Small tables with named rows and columns. After each table, cells are looked up by row and column.

Table feveve
      totivu  rumotip  soforu  pepivuk
basu    82.9    -63.7    38.1    -10.2
fop     29.0    -78.4   -80.8    -36.8
bofa    41.2    -73.1   -42.2    -28.9

soforu of bofa is -42.2
totivu of basu is 82.9
soforu of basu is 38.1
rumotip of bofa is -73.1
pepivuk of basu is -10.2
pepivuk of fop is -36.8
rumotip of fop is -78.4
rumotip of basu is -63.7
soforu of fop is -80.8
pepivuk of bofa is -28.9
totivu of fop is 29.0
totivu of bofa is 41.2
Row with the largest pepivuk: basu

fis:
|  | beza | teluvek | ras | bosunu | fatefov | gosol | gugasak | los | mol |
|---|---|---|---|---|---|---|---|---|---|
| futusin | 56 | 53 | 85 | 129 | 68 | 76 | 27 | 103 | 101 |
| nazut | 88 | 90 | 74 | 63 | 65 | 72 | 101 | 71 | 72 |
| ven | 101 | 111 | 67 | 11 | 87 | 72 | 146 | 27 | 22 |
| gona | 41 | 58 | 84 | 93 | 6 | 78 | 94 | 170 | 216 |

ven, ras: 67
futusin, mol: 101
nazut, gosol: 72
ven, mol: 22
nazut, ras: 74
nazut, gugasak: 101
gona, gosol: 78

givome =
|  | zez | zifemak | gab | naze | sut | kosagu | tud |
|---|---|---|---|---|---|---|---|
| setofad | 134 | 133 | 97 | 166 | 118 | 120 | 103 |
| tagarot | 115 | 156 | 96 | 148 | 248 | 94 | 177 |
| doz | 50 | 125 | 71 | 132 | 143 | 172 | 84 |
| lesedaf | 105 | 128 | 83 | 125 | 165 | 101 | 71 |
| romabig | 104 | 113 | 106 | 80 | 136 | 109 | 77 |
| fuvop | 134 | 126 | 120 | 102 | 96 | 145 | 94 |
| zota | 163 | 132 | 126 | 118 | 126 | 76 | 147 |
| makuz | 182 | 100 | 141 | 157 | 112 | 145 | 130 |
| doro | 179 | 121 | 150 | 139 | 124 | 144 | 147 |
| paber | 157 | 153 | 107 | 150 | 160 | 129 | 185 |

doz, tud: 84
setofad, gab: 97
paber, tud: 185
tagarot, tud: 177
zota, naze: 118
fuvop, zez: 134
Which row has the largest naze? setofad

Table tob
         fezutu  mesora  sirezaf   lazak     muv  gevoge    fudi    palu
seviv    -12717   25541    -4325   11459    1816  -72030  -17527  -32908
morimis  -53750   28556   -20600  -20048  -27312  -24187  -59103  -36782
nesu     -46127   -2200   -19226    3981  -19068  -54698    1134  -37239
vikin    -24312    3898   -73585   -9840  -59144  -54937  -24445  -14319
fum      -17107  -14436    -4566  -16855  -12145  -12204   -1004  -13279
ribibok   -7143  -49877   -25669   25167   -4748  -40979  -23490  -20708
rulames   17631  -65222   -18373   29422  -33670   24948   -3150  -12122
korupu   -18851  -33759   -22184  -21367  -41050   55877  -34692  -49923
desu     -47015  -23757   -22358  -21199  -30853  -38768  -35257   14318
tofev     10216  -31588    -3827  -54226    9325    2404  -47481  -60778
piromas   -3623  -62656   -20713   15209  -42927   13203  -51354  -23115
botasi   -60977    7534   -39190    8320  -34761  -43875    8577  -13280
tebe       5035  -42038     9404    4433   42340  -35860  -35743  -33801
nuger    -21606   23544   -19654   -9439      59  -64380  -21757  -30140

ribibok, sirezaf: -25669
seviv, gevoge: -72030
morimis, mesora: 28556
nuger, fezutu: -21606
korupu, fezutu: -18851
fum, palu: -13279
morimis, gevoge: -24187
morimis, fudi: -59103
tofev, lazak: -54226
korupu, muv: -41050
rulames, fezutu: 17631

zavivod:
	fes	lar
zuv	144	74
mefuru	222	121
zedi	73	82
noraso	119	91
kug	143	90
rezel	138	126
runut	201	119
pon	84	153
mafibo	162	157
nir	87	157
gapabi	31	91

pon, lar -> 153
kug, fes -> 143
mefuru, lar -> 121
mafibo, fes -> 162
pon, fes -> 84
noraso, fes -> 119
zuv, lar -> 74
Which row has the largest fes? mefuru

gobip:
,gaf,muten,basuk
seg,75,192,49
gaseke,121,1,132
bav,152,34,92
las,46,93,100
vuguz,121,75,85

muten of gaseke is 1
muten of las is 93
basuk of gaseke is 132
basuk of bav is 92
basuk of seg is 49
gaf of seg is 75
gaf of las is 46
gaf of vuguz is 121
basuk of las is 100
basuk of vuguz is 85
muten of vuguz is 75
muten of bav is 34
muten of seg is 192
Which row has the largest muten? seg

nud =
         gimobad  faloti  zasisi   zodur  pupovin    dip     tik  mavin
pup        -6.67  -22.64   21.12   -6.50    15.13   1.70   -6.01  11.03
zonodes    25.01    5.61   53.30   20.70     5.80  14.17  -19.17   1.53
gubi       14.78    5.41  -38.18  -32.15     8.68  23.59  -61.32  -3.40

What is the faloti of pup in nud?
-22.64
What is the pupovin of pup in nud?
15.13
What is the pupovin of gubi in nud?
8.68
What is the faloti of gubi in nud?
5.41
What is the zasisi of gubi in nud?
-38.18
What is the dip of pup in nud?
1.70
What is the gimobad of gubi in nud?
14.78
What is the dip of gubi in nud?
23.59
What is the zodur of pup in nud?
-6.50
What is the dip of zonodes in nud?
14.17
What is the gimobad of pup in nud?
-6.67
What is the gimobad of zonodes in nud?
25.01
What is the mavin of gubi in nud?
-3.40
What is the zasisi of zonodes in nud?
53.30
What is the tik of zonodes in nud?
-19.17
What is the mavin of pup in nud?
11.03
What is the pupovin of zonodes in nud?
5.80
What is the mavin of zonodes in nud?
1.53
What is the faloti of zonodes in nud?
5.61
What is the zasisi of pup in nud?
21.12

Table suko
,nokizig,makuf,bupur,vus
lut,-48,-45,-22,-34
dem,-45,-22,-34,-27
pugufo,-82,-71,-66,-2
mopuv,-66,-2,41,89
tekig,-34,-27,-82,-71
seg,41,89,43,10
fedi,-22,-34,-27,-82
kanun,-71,-66,-2,41
mev,-2,41,89,43
zovemu,-27,-82,-71,-66

What is the bupur of mopuv in suko? 41
What is the bupur of kanun in suko? -2
What is the nokizig of kanun in suko? -71
What is the makuf of fedi in suko? -34
What is the nokizig of mopuv in suko? -66
What is the makuf of pugufo in suko? -71
What is the bupur of zovemu in suko? -71
What is the vus of seg in suko? 10
What is the nokizig of fedi in suko? -22
What is the vus of tekig in suko? -71
What is the vus of zovemu in suko? -66
What is the makuf of dem in suko? -22
What is the nokizig of mev in suko? -2
What is the bupur of dem in suko? -34
What is the vus of kanun in suko? 41
What is the makuf of zovemu in suko? -82
What is the makuf of tekig in suko? -27
What is the vus of lut in suko? -34
What is the nokizig of tekig in suko? -34
Which row has the largest vus? mopuv

tof
|  | nik | muled | gekobo | lav | rini | riv |
|---|---|---|---|---|---|---|
| duvep | 141 | 150 | 228 | 135 | 110 | 169 |
| febut | 132 | 117 | 101 | 149 | 165 | 97 |
| terepa | 65 | 122 | 179 | 60 | 111 | 118 |
| tofif | 105 | 167 | 160 | 127 | 85 | 78 |
| nevigev | 139 | 165 | 130 | 96 | 157 | 121 |
| golazev | 65 | 96 | 188 | 134 | 202 | 90 |
| vovopu | 167 | 178 | 150 | 103 | 127 | 118 |
| pup | 120 | 171 | 171 | 125 | 93 | 100 |

terepa, rini: 111
terepa, gekobo: 179
tofif, lav: 127
golazev, riv: 90
nevigev, lav: 96
febut, muled: 117
febut, lav: 149
vovopu, lav: 103
duvep, riv: 169
tofif, muled: 167
terepa, riv: 118

ruz
         zezak   faz  zifu  bevevup   biv  leneb  kiregug
gug       4302  5682  6000     5361  4577   5963     2642
dukig     1912  5394  4892     4802  6331   3963     6841
nebemov   5749  7644  3145     3894  6753   4107     6723
vos       2910  5866  6264     5538  6716   5909     6558
kosim     7563  4201  6529     6047  4587   1977     3932
durupi    4018  7029  3085     3932  6369   3487     5686
rupu      6012  4727  7967     7087  7371   5962     9293
vup       6748  6286  9126     3941  7800   5419     5883
rop       5621  6395  3924     5303  5659   5718     5026
dep       6680  7506  5642     4083  6733   6194     7727
rigedis   5991  5272  3302     3553  6019   5186     5614
damosab   3586  8016  3410     4282  7903   3780     6412
fodo      3437  5961  3889     4107  5437   3958     5683

kosim, leneb -> 1977
vup, faz -> 6286
rupu, zezak -> 6012
durupi, kiregug -> 5686
rop, faz -> 6395
rigedis, leneb -> 5186
dukig, leneb -> 3963
durupi, leneb -> 3487
vup, kiregug -> 5883
rop, bevevup -> 5303
nebemov, zifu -> 3145
vup, biv -> 7800
dep, leneb -> 6194
damosab, bevevup -> 4282
durupi, zezak -> 4018
nebemov, zezak -> 5749
rupu, zifu -> 7967
fodo, zezak -> 3437
Which row has the largest kiregug? rupu

